The rows below come in pairs that one turn or mirror swaps. Which row does each named row swap with?
sulu: [ -1,  10,  32,  14, -20,  28,  -9,  -7,  31,  -3,  19,  28,  10,  -8,  24,
   4,   9, -12,   2,  22]
Vifu: [ -8,  12,  15,  20, -17,  27,   3, -40,  23, -15,  22,   5,  10,  -5,  -1,
  -1,  -4,  20,  14,  -2]
Zugu: [ -6,  -4,  -7,  30,  -6,   1, -14, -27,  -5, -24,  -7,  -3, -14,  14, -14,
   3,   0, -22,  -9,  11]
nimum: [  0,   3,   1,  -3, -16,  -6,   3,  -2,   9, -12,  12, -13,   7,  -7,   5,
 -18,  14,  25, -17,   5]
rif: [  1,   7,  24,  -2,  -2,  23, -25, -25,  15, -14, -34,   5,   2, -20,  -3,
  -9,  -2, -20,  21,  25]
Bator: [ 27,  27,   7,  12,   2,   4, -11,  13,  31, -19,  15,   3,   4, -19,   1,
  12,   6, -12,  14,  16]
puv: [ 18, -11,  24,   0, -21,   8, -28, -12,  -3, -25,  -1,   4,  29,   0, -23,
  17,  21,  22,   8,   4]
fuf: [ -6,   6,  12,  11,  -4,   3, -24,  11, -19, -19,   6,   2,  18,  13,  11,
  11,   8,  28, -16,   2]
rebol: [  4,  -5,  13,   9,  -6,   7, -12,  -2,  10,   1, -15,   7, -12,  -8,  -6,
  28,  25, -35, -15,  -3]
sek: [-17,   6,   3,  -2,  12,  -8,   8,  -5,  13, -30,  15,  15,  -4,  -1,  -4,
  -8,   7,   4,  27,  -1]
mig: [-18, -11,  23,  -1, -31, -10, -26,   6,  17, -23,  -8,  12,  12,   3,  -5,
  24,  11,  -1, -22,  10]
sar: [ -2,   7,  -5,  13,  20,  24,  -3, -21,  37, -16,   9,  10,   3, -10,  16,
   4,  -3,  -5,  20,  32]
kot: [-29,  -6,   1,  17, -12,  10,  -8,   4,  11, -27,  15,  22, -16, -11,  13,
  -6,  -2, -22,   7,  24]
nas: [-16,  -2,  26,   3,   2,  15, -25,   4, -11, -22,  32,   6, -10,   5, -17,
   1,   3,   1,  20, -14]
mapu: [  7, -19,  21,   6,  -6,  36,   3, -18,  12,   7,  -2,   8,   7,   2,  -3,
  32, -28,   1,  -6,  18]
Kop: [  5,  23,   4,  22,  -6,  10, -30,  -5,  -5,  -3,  -9, -22, -11,  -2, -21,
  17,  -1,   0,   2,  -8]
Zega: [ -3, -23,  18,   8,  -6,  37,   6, -17,   8,   4,  -9,   9,  -3,   6,  -6,
  36, -22,  -5,   3,  12]
neden: [-15,   6,  20,  -6,  -3,  14, -32,  11,  -8, -14,  36,  10,  -2,   0, -14,
   6,   4,   1,  24, -10]
Mutuz: [  2, -10,  10,  25,  11,  14, -16,  16,   7,  -2,  17,  22,   4,   5,  -6,
  23, -10,  24,  26,  15]
fos: [  7,  -7,   8, -13,  21,  -9,  -9, -10,  18,   1,  -7,   7,  -5,  11, -21,
   4,  -8, -17,   7,  28]
mol: [ -7,   0,  -2, -10, -17,  -2,   0,  -4,  -3, -14,  13, -12,  15,  -4,  -2,
 -19,  20,  11, -21,   5]
Derom: [-10,   1,  21,  -6,  -5,  10, -27,   5,  -6, -21,  38,  14,   2,  16, -19,
   4,   5,  -1,  14, -11]
tirif: [ -3, -32,  20,  -1,  -9,   5, -31, -13,  15, -16, -18,  -5,  33, -10,   9,
  -1,  27,  -4,   4,   0]
dena: [ 10, -10,  12,  23,  -2,  26, -12, -23,  -3, -29,  14,  16,  19,  -9,   3,
  27,  23,  -6, -15,  -9]
zopa: [-19,  14,  26,  16, -17,   3, -10, -39,  16, -25,  16,  18,   4, -12,   9,
   0,  26,  -1,   3,  -1]
Kita: [  6,  10,  31,   2,  -7,  20, -22, -18,  22, -10, -27,   3,   7, -25,   8,
  -7,   4, -25,  20,  26]
zabed: [-10,   2,  12,  -4,  -6,  25, -33,   5,  10, -17, -14, -15,  -6,  -7, -13,
  24,  23, -17,  20, -13]
dabop: [  5,  10,  26,   2,   1,  20, -29, -24,  12,  -8, -29,  -2,   8, -21,  -2,
 -10,   0, -26,  16,  21]
kadar: [  1,  19,   9,  21, -10,  -1, -12,  13,   2,  -1,  15,  -4, -23,   2,  -2,
  33,  -2,  -1, -10,   6]
nim: [  7,  16,  21,  -2,  -7,  18, -29, -21,  12, -19, -28,   0,  19, -23,  -7,
  -2,  -5, -23,  19,  24]
Gul: [  1,  17,  28,   3, -11,  16, -29, -21,  16,  -5, -32,  -3,  14, -16,   7,
 -10,   4, -15,  18,  26]
Zesap: [  1,  -5,  -6,  -5, -12,  -8,   9,  -3,  -9, -11,   8,  -4,  15,  -4,   0,
 -19,  16,  12, -10,   0]
sive: [  6, -24,  23,   9,  -9,  40,   2, -12,   7,   2, -10,   9,   3,  -1,   0,
  39, -16,  -7,  -7,  13]
Gemub: [  2,  -2, -15,  -6, -15,  -6,  -2,  -5,  -4,  -6,  20,  -8,   7,   1,   7,
 -10,  16,  16, -13,   5]
riden: [-23,  -4,  20,  19,  10,  11, -49,  13,  22, -17, -10,   9,  17,  -5,  -5,
   8,   1, -15,   6,  -6]
roku: [  5, -19,  19,   2, -10,  40,  -3, -14,   8,   3, -14,  10,   4,   2,  -2,
  31, -26,   7,  -7,  20]
Zupu: [ -8,   2,  23,  -4,  -4,   9, -22,  13, -13, -16,  34,  16,  11,   9, -15,
  -2,  -1,   2,  25,  -5]
Keto: [  8,   9,  27,  -7,  -3,   7, -27, -22,  20, -10, -24,   3,   4, -25,   3,
 -10,   5, -20,  18,  32]
fera: [  5, -27,  21,   6,  -4,  36,  -6, -17,  -1,   3,   0,  12,  -2,   1,   0,
  38, -20,  -3,  -9,  20]
mis: [-17,   2,  19,  -7,  -4,  15, -19,  12,  -7, -18,  39,   7,  -2,   7, -18,
  -1,   0,  -3,  20,  -2]
ruv: [ -5,  -1,  -9,  -8, -15,  -1,   3,  -9,   1,  -7,  13,  -9,   9, -12,   6,
 -12,  19,  20, -16,   2]
faren: [ -1,  -8,   3,  17,   7,  -8, -19, -21,   4, -16, -20,   8,  20, -14,  -3,
 -10,  32,  15,  11,   7]
Rer: [  7, -22,  18,  11,  -5,  32,  -2,  -6,   5,   7, -11,  10,  -3,  -9,  -7,
  38, -22, -11,  -8,  20]
Rav: [  3, -18,   9,  17,  -4,  38,   0, -15,  13,  -2,   0,  18,   3,  -5,  -1,
  35, -29, -10,  -9,  10]
muzof: [  4, -17,   8,   8,  -9,  41,   4, -17,   1,  -5,  -5,   9,  12,  -3,  -5,
  36, -28,  -3,  -5,  20]
vutu: [  2,   6, -11,  -5, -13,  -4,   0,  -3,   1, -13,  16,  -6,   7,   0,   5,
 -23,  16,  10, -15,   7]
Zimab: [ -8,  -8, -15,   1,  -8,  -8, -20,  15,  11,  -2,   2, -21,  -7,  -9,  -3,
  26,  13,  -1,   6,   0]
vugug: [ 16,  -3, -15,  17,   0,  21,   4,   0,  -4, -19,  16,   5,  -9, -13,  -4,
  -9,   1,   3,  29,  27]
Foden: [  6,  17,  21,   6,  -8,   9, -33, -20,  24, -15, -29,   4,  17, -25,   1,
  -3,   0, -23,   7,  17]
mele: [ -2,  13,  26,  19, -27,   3, -23, -17,  30, -23,  16,   9,  13,  22,  -7,
   5, -16,   4,   3,  27]
Vuz: [-28, -11,  12,  12, -17,  22, -26, -19,  13, -19,  31,  12,  18, -12,  21,
   3,  16,  11,  23,   4]
niv: [ -1, -12,  27,   7,   6,  24, -30, -27,  -7,  -3,   6,  19,  23,  14,  12,
  -8,  -2,   2, -13,  33]
gor: [  3,   6,  34,   4,  -8,  19, -23, -26,  22, -12, -22,  11,  16, -29,   3,
  -4,   4, -20,  14,  28]
netor: [ -7,  -3,   3,   5, -23,  44,   6,  -8,  29,  -9,  12,  -5,  11,  -9,  25,
   7,   9,  18,   5,  13]
bava: [  0, -29,   2,  13,   5,  22, -10,  22,  17,   0,  16,   1,  -2,  -4,  13,
  11, -14,  -9,  26,  20]
resos: [-20, -18,  -7,  21,   4,  14,   4,   0,  38,  -7,  -2,   9,  17,  -6,  15,
   0,  -8,   4, -13,   8]
fopa: [-10,   2,  17,  -9,  -4,   5, -31,   2,  -7, -18,  37,  13,   1,   8, -13,
   0,   9,  -1,  26,  -9]
paf: [  2,  -5,  14,  10,  12,  17, -43, -14,   8, -14, -15,  -4,  19,   7,  -5,
  42,  14,   3, -12,   8]

Swapped with sar: paf
Swapped with roku: rif
Swapped with sive: Kita
Swapped with Foden: Rav
Swapped with dabop: mapu
Swapped with zopa: kadar
Swapped with resos: riden
Swapped with vugug: puv
Swapped with mele: Zugu
Swapped with fuf: sek
Swapped with tirif: bava

The rows below come in pairs that one turn or mirror swaps. Which row does each named row swap with?
kinok: [ 35,   7,  -2, -15,  -3, -19,  -9,  10,  13,  10,  20,   7,  15,  19,  12,
   4,   7,   2]
fola: [-10,   2, -13, -14,  17,   3,  -4,  -3,   6, -42,  23,  -1,  10,  -4,  -3,
  -7, -26, -12]
Nitu: [ -7, -16,  20,  -3,  23,   7,   6, -13,  -9, -26,  -4, -12,  15, -27,  -9,
 -10,   7,   5]
Fiv: [ 27,   8, -10, -21,  -4, -10,  -8,   4,   9,  19,  29,   1,  13,  13,  10,
  14,   3,  -7]
Dobu: [-14,   6, -11, -21,   8,   6,  14, -24,  -4, -12,  -8,  -4,  23,  14,   6,
  -3, -23,   8]
dokek: [-17,  13,  12, -18,   3,  15,   1,  -9, -12,  -4,   7,   3,  23,  18, -13,
 -15,   8, -18]
Gade: [ -4,  -9,  28,  -4,  16,   4,  16, -15,  -9, -25, -11,  -8,  20, -26,  -7,
  -7,   2,  -1]
zop: [ -5,  -4, -10,  -6,   4,  10,  11, -10,   5, -17, -24,  -9,  26,  24,   5,
 -11, -20,  -6]
zim: [-10,  10, -16, -14,   0,   7,  16, -15,   2,  -9,  -8,  -4,  32,  20,  -6,
  -2, -18, -13]
dapit: [ 14,  -7,   1,  -4,  -1, -13,  -7, -15,  11,   8,  -2,   7,  -7,  -4, -13,
  26,  -7,  29]
mib: [ 32,   6,  -7, -16,  -8,  -7, -19,  12,   8,  -1,  28,   2,  15,   7,  22,
  13, -15,   2]
gisi: [ -7,  -5,  -3, -10,  38,  -3,  23,  26,   1, -23,  -5,  -9,  -4,  -4,  -4,
  -3, -11, -13]
Kopar: [ 40,   5,  -9,  12,  14,  -2,  11,  14,   2,  18,   4, -10, -13, -19, -12,
   1,  -8,  10]
Boso: [-15,  -8,  -5,  -6,  36,  -5,  19,  28,   4, -18,  -6,  -3,   0,  -9,  -5,
  -1,  -6, -10]
zov: [ 27,   4,  -8, -19, -15, -10, -11,  16,   9,  16,  20,   1,  22,  16,   5,
  16,  -4,  -5]
pusu: [ 39,  10,   1,   2,  15,  10,   0,  21,  14,  17,  -2,  -6, -21, -14,  -4,
   8, -10,   4]
raduf: [-11,  13,   8, -17,  -4,  14,   8,  -8, -12,  11, -11,   4,  20,  13, -20,
 -13,   3, -11]
Nesad: [ 20, -10,   0, -17, -10,  -5,  -4,  -9,   5,  13,  15,   2,  -7, -10,  -4,
  12, -21,  33]
saf: [ 11,  -6,   8,  -3, -23,  -8, -11,  -8,  -9,  18,   1,  13,   7, -23,   2,
  15, -12,  17]
sidi: [ 18,   0,   4, -23,  -3,   4, -21, -17,   6,  15,  -3,   4,   3, -22, -12,
  22, -11,  22]
fumo: [ -8,  -1,  -1,  -8,   9,  19,  14, -21,  15, -11, -15,  -9,  23,  21,   3,
   3, -19, -11]
nuze: [ -6,  -5,  12,  -4,  23,  11,   5, -17, -13, -21,   1, -13,  23, -28, -11,
 -16,  11,   5]
kogu: [-11,  14,   6, -14,   4,  24,   0, -15, -12,   0,  -2,  -7,  25,  11, -17,
 -21,   4,  -4]
mozu: [ 21,  -6,   9,  17,   3,   7, -11,   3,  19,  -6,  18,  17,  -3, -35,  10,
   2,  10,   4]
Nekav: [ 45,   7,  -4,  -1,  14,   2,   7,  13,   3,  14,  -1,  -3, -18, -18, -14,
  -5,  -3,  11]
riz: [ -8,   7,   6, -17,  44,   0,  25,  16,   6, -22,  -8, -11,   1,  -5,  -9,
  -1,  -7, -12]
Toru: [ 40,   4,   0,  -1,  12,  -6,  -2,  19,  -5,   9,  10,  -6, -17, -19,  -9,
 -10,  -3,  17]
dav: [-10,  -2, -16, -14,   3,  16,  15, -13,   4,  -9,  -9, -16,  23,  16,   1,
   2, -24, -16]
vum: [ 16,   5,  19,  -8, -29,   8,   2,  21,  24,   6,  22,   4,  16,  -2,  15,
   7,  -1, -12]
naf: [  6,   2,  -5,   2,  21,  -9,  -8,  -3,  12, -50,  14,  -8,  14,   0,  -9,
  10, -19, -15]
veno: [ 26,   5,  14,  11,   1,   3,  -6,   7,  24,  -8,  13,  18,  -3, -36,   1,
   8,  13,  -6]
Mevep: [ 34,   5,   8, -18,   4,  -7, -17,   4,  17,  13,  26,  -2,  15,  16,   8,
  15,   4,  -6]
lefa: [ -1,  13,   1, -17,  16,   1,  -1,  -9,  19, -41,  15,   0,  23, -19,  -3,
   6, -20, -24]
sesid: [ 18,  -6,  10,  10,  -7,  11,  -7,  11,  20,  -3,  15,  14,   3, -40,  15,
   6,  10,   2]
sidud: [ -7,   9,   1,  -4,   7,  -6,  -6,  -8, -14, -37,  18,   4,  29, -17,   0,
  -8, -15, -24]
totom: [-15,  -4,  -5,  -5,  25,   2,  25,  18,   6, -30,  -9,   3,  -8, -14,  -1,
 -13, -13,  -4]
Nonu: [ -5,  -6,  -2, -15,  30,   1,  21,  27,  10, -29, -10,  -1,  -4, -11,  -6,
  -8,  -6, -13]
kapib: [ -4, -11,  22,  -6,  23,  10,   1, -10,  -8, -23, -15, -10,  16, -27, -21,
  -8,   7,   1]
vara: [ 21,  10,  18,  -5, -28,   5,  -2,  24,   9,   2,  17,   4,  19,   2,   6,
   2,  -4, -30]
tum: [ 38,   7,  -9,   4,  16,   0,   9,  14,   3,  18,   4,  -4, -23, -13,  -7,
   2,  -9,   8]
loz: [ 19,   4,  20,  -2, -35,  15,   1,  11,  11,  12,  16,   0,  10,   3,   6,
   7,  -8, -13]
duno: [ 26,   2,  12,  13,   3,   7, -23,   5,  10,  -4,   8,  24,  -2, -33,   6,
   4,  11,  -5]

Swapped with naf: dapit
Swapped with totom: Toru
Swapped with nuze: sesid
Swapped with tum: gisi
Swapped with Dobu: mib
Swapped with riz: pusu
Swapped with saf: sidud

